In the rows, 128 means zero.
These are runs of 7 systems, one row a step. Runs of the same system follow the same rule from any start.
seq 1, F (8 x 20):
[[131 150 162 111 128 172 100 170 165 142 184 103  87 120 169  87 160 110
  168 138]
 [113 127  94 138 157 147  93 121 128 180 116 160 152 180 103  94 129 146
  189 112]
 [101  72  78 167  84  97 109 107  98 101 112 122 158 118 133 119 144 136
  131 136]
 [123 182 103 145  73 153 149 142 147 111 121  96 133 111 144 150 117 121
   93 113]
 [144 155 149 129 151 111 122 145 150 148 108 132 145 127  78 149  82 117
   88 122]
 [124 109 186 122 144  96  90 143 119 101 132 121 124 112 133 107 134 105
  114 150]
 [116 166 156 114 135 158 117 130 120 116 128 136 127 164 161 103 145 121
  154 118]
 [119 122 119 122 143 127 140  95  97 127 101 160 151 166 121 137 126 140
  141 114]]
seq 2, G, 8 rows:
[[122 111 158 107  50 113  98 147 100  18 153 182 150 117 207 130 174  65
  110 177]
 [125 169 226 148  68  89 104  57  98  97 137  96  99 123  82  93 117  47
  146 105]
 [ 95 123 156 133 184 178 194   4 108 115 117 136 150 131 116 112 136  77
  131 169]
 [111 190 110 124 100 229 126 117 167 126 158 173 167 159 168 106 154  53
  158 161]
 [122 216  93 170  70 176 143  99 161 178 124  98 140 143  76 123  94  96
  145  88]
 [118 141  59 159 147 184 188 116 174 169 109  89 160  92 106 159  95 134
   73 146]
 [138 151  94 139 136 168  99 214 209 167 150 116 153  96 131 135 103 117
   87 156]
 [150 121 117 145 158  95  84 188 171 195 127 113 124 118  56 131  80 154
  120 105]]
seq 3, U (8 x 20):
[[153 116 154  84 148  82 100 212 119  90 113 153 121 130 165 160 126 174
   89 124]
 [146 174 186 104 143 124  67 161 137 154 138 173 125 178 101 107 114 104
  170 111]
 [122 117 177 125 171  88 135  63  82 124  93 151 136 154  82 124 106 121
  135 117]
 [126 115 148  83 174 150 166 105 105  91 127 182 136 145 171 150 152 123
  120 162]
 [153 155 134 102 135 179 169  96 149 156 167 162 103 137 119 143 136  94
  164 139]
 [144  91 135 131 127 113 181  73 127 140 156 108  86  83  92 143 133 111
  134 139]
 [125  73 121 131 133 141 131 129 143 120 170 108 106  78 157 115 161 118
  131 170]
 [112 113  89 163 103 165 108 122 156 155 159 107 138 109 128  93 144 102
  159 148]]
seq 4, B:
[[142 101 129 153  62 104 111 102 139 136 172 131 111  92  86 123 133  73
  152 141]
 [ 90 144 108 178 102 152  90 118 135 141 118  96 166 136 119  77 123 108
  140 124]
 [125 136  89 133 105 134  98 154 130 115 107 185 188 153 136 141 115 118
  115 139]
 [141 176 151 120  69 119 127 137 122  85 126 147 132 139 140 151 121  96
  110 117]
 [101 147 161 135 128 112 126 121  97  84  90  94 139 131 148 122 119 137
   94 115]
 [125  99 164 108 161  96 101 139 101  96 112 153 139 139 141 124 135 138
  113 140]
 [136 134 189  95 153 123 118 119 114 120 143 143 103 146 131 111 142 113
  157 129]
 [114 136 147 108 179 160 150 111 119 138 125 120 114 152 148 112 143 152
  153 124]]
seq 5, A (8 x 20):
[[135 139 131 146  85  84 104 145 120  98 102 143 164 123  96 153  93 104
   79 124]
 [119 154 166 116 191 138 127 118 124 127  94 151 164 153 108 127  96 114
   97 144]
 [112 106 127 118 153 143  96 164 135  99 129 162 164 128 172 116 144 121
  110 169]
 [144 157 170 114  88 122 103 147 133  89 150 159 130 128 137 135 132  75
  111 146]
 [129 169 164 103 143 171 137 103 127 124 143 151 125 156 148 120 139  94
  153 137]
 [125 131 111 110 110 167 143 132 127 109 151 144 115 137 186 130 165 129
  153 137]
 [151 148 121 115  74 139 165 123 132 115 153 131  92 119 142 159 145 114
  138 121]
 [136 132 113 123 130 158 182  85 135 153 143 119 101 122 121 147 136 126
  145 127]]
seq 6, U, 8 rows:
[[160 132 120 107 185 188 140 153 211 187 172 164 133  97  98 151 103  80
  104 184]
 [150 109 154 159  75  98 127  84 153 123 163 135 128  68  58 144  99  30
   99 165]
 [ 96 120 174 148 159 152 131 116 148  92 132  61 140  72 152  98 120  82
   58 187]
 [115 127  77 159 146 185 112 148 197 160 136 133 191 102 114 121 104  86
   82 182]
 [127 157 108 169  46 125 127 123 154 106 117 117 170  87  97 153  88  63
   62 138]
 [118 171 155 146 131 133 126 171 157 103 104  60 148  89 137 137  90 117
   34 137]
 [141 150 126 138 146 126  84 197 186 148 117 139 173 114  95 140  75 107
   62 150]
 [137 166 171 144 100  94  82 144 138 100 103 144 175 121  86 140  79  67
   62 135]]
seq 7, G:
[[176 161 123  93 173 141 188 154 153 185 131 108  72 126  99 180 104 189
  128  94]
 [133 114 102 104 183 149 139 199 144 153 132  91  93 124 178 127 154 221
  138 119]
 [147 152 137  95 146  90 101 217 111 123 102 131 107 160 158 149 124 209
  125  80]
 [170 103 152  90 142  68 158 156  95 114 125 125  59 123 132 175 140 200
  132  92]
 [128  95 173  90 160  95 131 151  80  85 124 102  75 131 193 121 173 194
  143 117]
 [134 151 200  78 140  96 123 137  69  69 106 146  96 171 173 131 150 162
  146  95]
 [143 149 188  82 123 120 179  85  75  88 131 133  66 151 160 143 159 144
  163 102]
 [111 175 174  95 131 166 175  92  91  86 125 101  89 152 200 117 169 142
  152 111]]
seq 8, F, 8 rows:
[[135 191 194  92 157 172 135 147 151 122 150 105 100 128 159 115 129 104
  119 139]
 [124 114 145 102 205 137 117 113 117 151 116 175 146 171 117 117 127 137
  156 135]
 [109  71 110 125 122 124 140  89  92  92 136 144 133 123 165 121 170 126
  147 152]
 [126 154  87 125 114 175 186 106 134 132 132 115 119 122 148 154 140 140
  132 123]
 [152 101  97 129 157 122 155 127 148 159 129 140 129 104  91 164 110 141
  107 141]
 [134  89 134 132 130 127 119 141 152 130 163 111 109  86 128 119 140 108
  122 161]
 [119 142 121 132 142 169 110 145 155 158 148 114 126 133 136  97 137 122
  155 132]
 [110 104  93 149 139 129 100 128 128 145 118 139 166 143 119 110 127 131
  145 137]]
seq 9, K (8 x 20):
[[ 90 142 130 159 137 143  37 177 155 137 116 124 182 149 133  63 117 107
  128 141]
 [110 118  93 151  56 133 117  90 108  82 128 181 179 135 142 132 138  72
  134 154]
 [111 154 100 131 126 163 183 124 125  87  97  98 153 115 177 161 126 150
   72 136]
 [144 152 136 111 176 128 124 168 153 133 100 164 166 133 111 161  83 126
   70 144]
 [138  96 171 116 150 116 134 102 131 105 149 163 134 100 113 137 126  68
  103 180]
 [ 95 122 161 129 180 167 126 114 131 115 130 101 135 123 165  86 147 117
  120 165]
 [111 144 109 126 150 177 103 135 144 142 125 172 172 166 142 105 133 110
  146 146]
 [125 135  96 126 113 174 170  86 142 131 144 159 147 127 134 148 134  88
  133 153]]
seq 10, X, 8 rows:
[[102 107  79 160 135 132 137 101 119 128  94 131 178 130 114 133 114 139
  112 135]
 [131 141 100 135  78 134 117 180 148 105 138 117 132 112 163 142 138 136
  105 132]
 [151 173 155 120 137 131 150 138 150 141 126 108 107 118 105 152  97 123
  102 112]
 [121 113 152 118 180 111 123 133 119 116 103 138 148 128 130 130 118 140
  100 142]
 [124 142 152 121 118 134  89 153 127 105 134 148 143 148 155 109 139 111
  138 136]
 [132 167 134 126 116 136 135 110 123 132 119 148 136 159 114 135 120 116
  144 110]
 [125 116 104 120 129 131 155 111 107 114 112 148 137 142 147 151 139 149
  130 128]
 [142 128 126 108 116 142 142 142 132 117 153 140 109 122 154 141 154 128
  135 137]]
seq 11, K:
[[121 122 134 142 178 161  95 155 183 170 149 102 139 104 110  94 117 105
  119 160]
 [110 121 116 160 100 150  96 102 151 141 150 139 162 123 106  89 134  65
  150 156]
 [ 91 126  77 168  94 162 146  98 130 119 119  97 163 116 149 112 135 119
  118 143]
 [121 154  83 149 110 155 130 155 158 129 106 127 170 121 131 152 102 130
   79 133]
 [137 128 132 137 112 116 135 125 145 112 121 143 162  99 100 158  97  86
   66 154]
 [112 107 153 138 153 121 125 124 129  96 115 108 152  95 133 122 117 106
   71 164]
 [104 126 147 129 151 142  90 150 133 104 117 142 175 134 151 105 126 107
  102 163]
 [112 138 133 119 128 154 128 114 125  93 124 170 165 142 159 127 136  92
  115 159]]
seq 12, B, 8 rows:
[[ 93 180 167 150 119 125 142  46  79 123  87  94 133 172  99  97 113 120
  155  85]
 [ 98  92  89 112 147 139 110 164 101  84 107 161 161 155 213 116 171 173
  131 146]
 [164 159 196  82 148 138 133 152 155 113 157 164 111 114 124 155 116  77
   92 157]
 [111 141 162 127 152 127 177  49  88 129 104  95 105 142 113 125 126 142
  144 101]
 [110  62 102 119 162 138 132 139 115 113 137 134 128 118 182 116 173 163
  144 157]
 [156 129 158 108 154 150 138 129 168 155 168 153 113 103 108 137 122  80
  124 162]
 [117 131 106 140 125 148 170  59 118 153 125 116 121 135 100 125 130 125
  159 117]
 [115  91  68 141 112 158 138 133 138 121 140 128 145 112 164 129 153 135
  131 154]]
seq 13, A:
[[109 115 144 130 204 127 157 108 122 130  94  91 137 116 121 126 112 156
   90 138]
 [129 100 101 142 132 121  88 184 161 138 137 130 155 104 125 124 122 125
  103 154]
 [131 123 158 141 105  94  91 110 118 119 124 158 151 131  89 121 111  82
  124 133]
 [100 157 162 123 162 148 112 119 113 113 101 121 151 157 149  99 127 127
  126 127]
 [134 139 116 110 116 137 101 180 136 107 131 159 144 151 168 133 141 137
  126 132]
 [150 134 163 101 118 115 133 126 115 107 140 169 112 138 128 150 131 105
  131 130]
 [128 140 159 106 160 158 148 112 129 129 145 120 103 125 149 116 145 121
  140 138]
 [134 121 106 127  98 149 128 145 145 135 162 126 109 121 151 119 154 124
  155 133]]
seq 14, X:
[[126 130 180 122 139 135 147  74 118 156 162  72  55 123 112  88 154 124
  189 109]
 [112  49  82 146 179 126 120  95 125 184 135 138 132 135  92  93 149 160
  188 135]
 [127  68  94 162  54  82  84 143 121 132 159 104 105 104 122 106 159 139
  171 111]
 [120 138 117 169 107 132 144 107 143 172 139  38  89  99  93 106 124 145
  148  97]
 [120  79  88 154 172 107 114 157 144 174 116  81 126 106  98 111 119 186
  121 120]
 [129 113 150 148 110  81  65 192 136 132 131  73 109 106 125  95 125 153
  123 105]
 [113 165 164 149 152 116  98 141 125 155 104  61 113 141 102  87 106 155
  139  87]
 [108 125 115 141 161 109  89 161 109 143  86 109 144 165 131 103 125 198
  145  90]]

Name the system that made each run.
seq 15 (2 x 20):
[[137 145 107  84 124 165 170 168 125  79 133 152 126 133 215 169 159 153
   97 144]
 [180 135 135  90  99 143 172 134 159 121 181 164  93  97 125 181 131  85
  111 153]]

A
seq 16 (2 x 20):
[[129 149 130  92 172 168 172 134 122 130 128 107  90 145 176 139 155 179
  149 120]
 [160  84  89 101 149 129 152 123 129 151 150 200 124 141 115 160 141 137
  158 144]]

F
seq 17, 2 rows:
[[136  87  83 116 163 109 214  77  96 121  92 156 138 117 112 198 119 169
   93 135]
 [134  86 135 101 116 141 130 163 143  83 177 135 101  85 196 130 176 106
  115 182]]

X
seq 18:
[[121 170 195 137 166 190 156  63 176 163 166  71  99  91  99  92 118  52
  125 160]
 [114  62  69 157 172 122 101 119 149 164 108 191 206 128  73 125 105 111
  112 174]]

X
seq 19 (2 x 20):
[[107 169  99 193  42 107 146 115 129  96  83  53 165  89 103 155  80 117
   44 103]
 [114 177  99 134 170 179 152 198 174 128  95  66 157 105 167 147  97 164
   38 137]]

X
seq 20 (2 x 20):
[[130 142 118 156  57 142 156  93 142 114 151 103 126  88 117 141 126  72
  110 141]
 [ 97 138 109 165 144 132 132 125 135 132  87  75 161 115 118 119 101 152
   83 120]]

K
seq 21:
[[124 226 133 112  98 147 134 101  83 139  91 150 126 231 130 125 128 163
  200  44]
 [141 106  93  74 171 124 183 156  83 110 102 147  96 163 194 179 163 238
  149 100]]

A
seq 22, 2 rows:
[[112 158  36 161  75 143 137 127 103 159  99 104 135 173 133 124 137 204
  186  58]
 [130 138  71 141  86 120 185 152 122  86  88 100 145 100 160 194 114 178
   50 115]]

G
seq 23 (2 x 20):
[[122 107 143 143 119 141 175  19 108 158 158  98  83 121  91 103 149 102
  195 119]
 [120  97  66 126 160 131 162 156 121 146 110  82 106 123 160 141 150 235
  134 104]]

F
seq 24:
[[116  87 106 114 140 142  87 145 116 133 151 182 136 164 169  91 177 135
  201 141]
 [138 145 165 112  64  91 125 137  91  74 135 112  85 128 163 133 150 132
  140  98]]

A
seq 25, 2 rows:
[[139 149  85 127  79 116 119 158 113 115 106 170 150 165 136 155 124 152
  136  95]
 [139 172 150 125  84 112 116 178 132  94 125 100 111 119 150 141 119 134
   93 111]]

B
seq 26, 2 rows:
[[118 139 162  96 251 122 181 102  96 127  53 132 146 165 120 157  93 190
   81 117]
 [171  51 144  66 140  89 167 128  89 103 169 176  51 118 159 167 182 163
  175 143]]

B
seq 27 (2 x 20):
[[133 105 155 130 169 136  97 156 169 167 162  95 104  96 110  91 131 117
  135 153]
 [103 117 116 143 145 153  73 154 141 145 141 132 147 145 149  73 150 133
  169 138]]

F
seq 28 (2 x 20):
[[190 194 148  96 114 121 139 160 157 182 147 144  81 146  81 170  99 137
  153  79]
 [156  77 197 110 156  49 118 116 100 123 135 124  85 108  82 134 120 135
  127 121]]

U
seq 29:
[[114 100 123 112 172 123  72 170 119 115 106 191 179 167 150 113 136 147
  129 149]
 [139 176 160 118  63 116 103 138 106  94 133 151 120 163 142 125 138 105
  154  98]]

X
seq 30, 2 rows:
[[111 165 140 140 117 180 169 109 148 119 142  54 105  92 159 115 137 112
  106 139]
 [134  97  71 154 140 143 134 155 174 168 142 104 137  86 105 142 111 141
  103 150]]

U
seq 31, 2 rows:
[[111 123 101 133 140 140  42 194 142 137 125 178 182 172 146  91 134 130
  148 137]
 [158 213 154  99  99 139 121 157 140 126 123 179 136 171 119 158 102 103
  126 102]]

B
seq 32 (2 x 20):
[[120 142 134  98 153 188 121 166 155 111 154 146 139 130 195 114 154 109
  117 168]
 [168 159 152 106 122 119 124 123 140 142 140 196 134 151  81 157 105  86
  137 127]]

X
seq 33, 2 rows:
[[148  80 128 109 123 108  90 172 136 106 156 180 138 118 149 134 148 112
  127 166]
 [134 162 176 130  90 127 129  91 127 120 147 124 113 124 101 120 121  67
  136 126]]

X
seq 34 (2 x 20):
[[171 150 121  97 129 170 110 200 197 181 196 154  88 122 133 131 140 116
  163 142]
 [118  78 115 163 151 118  77 100 139 196 153 129 128 132  68  69 133 115
  195 129]]

F
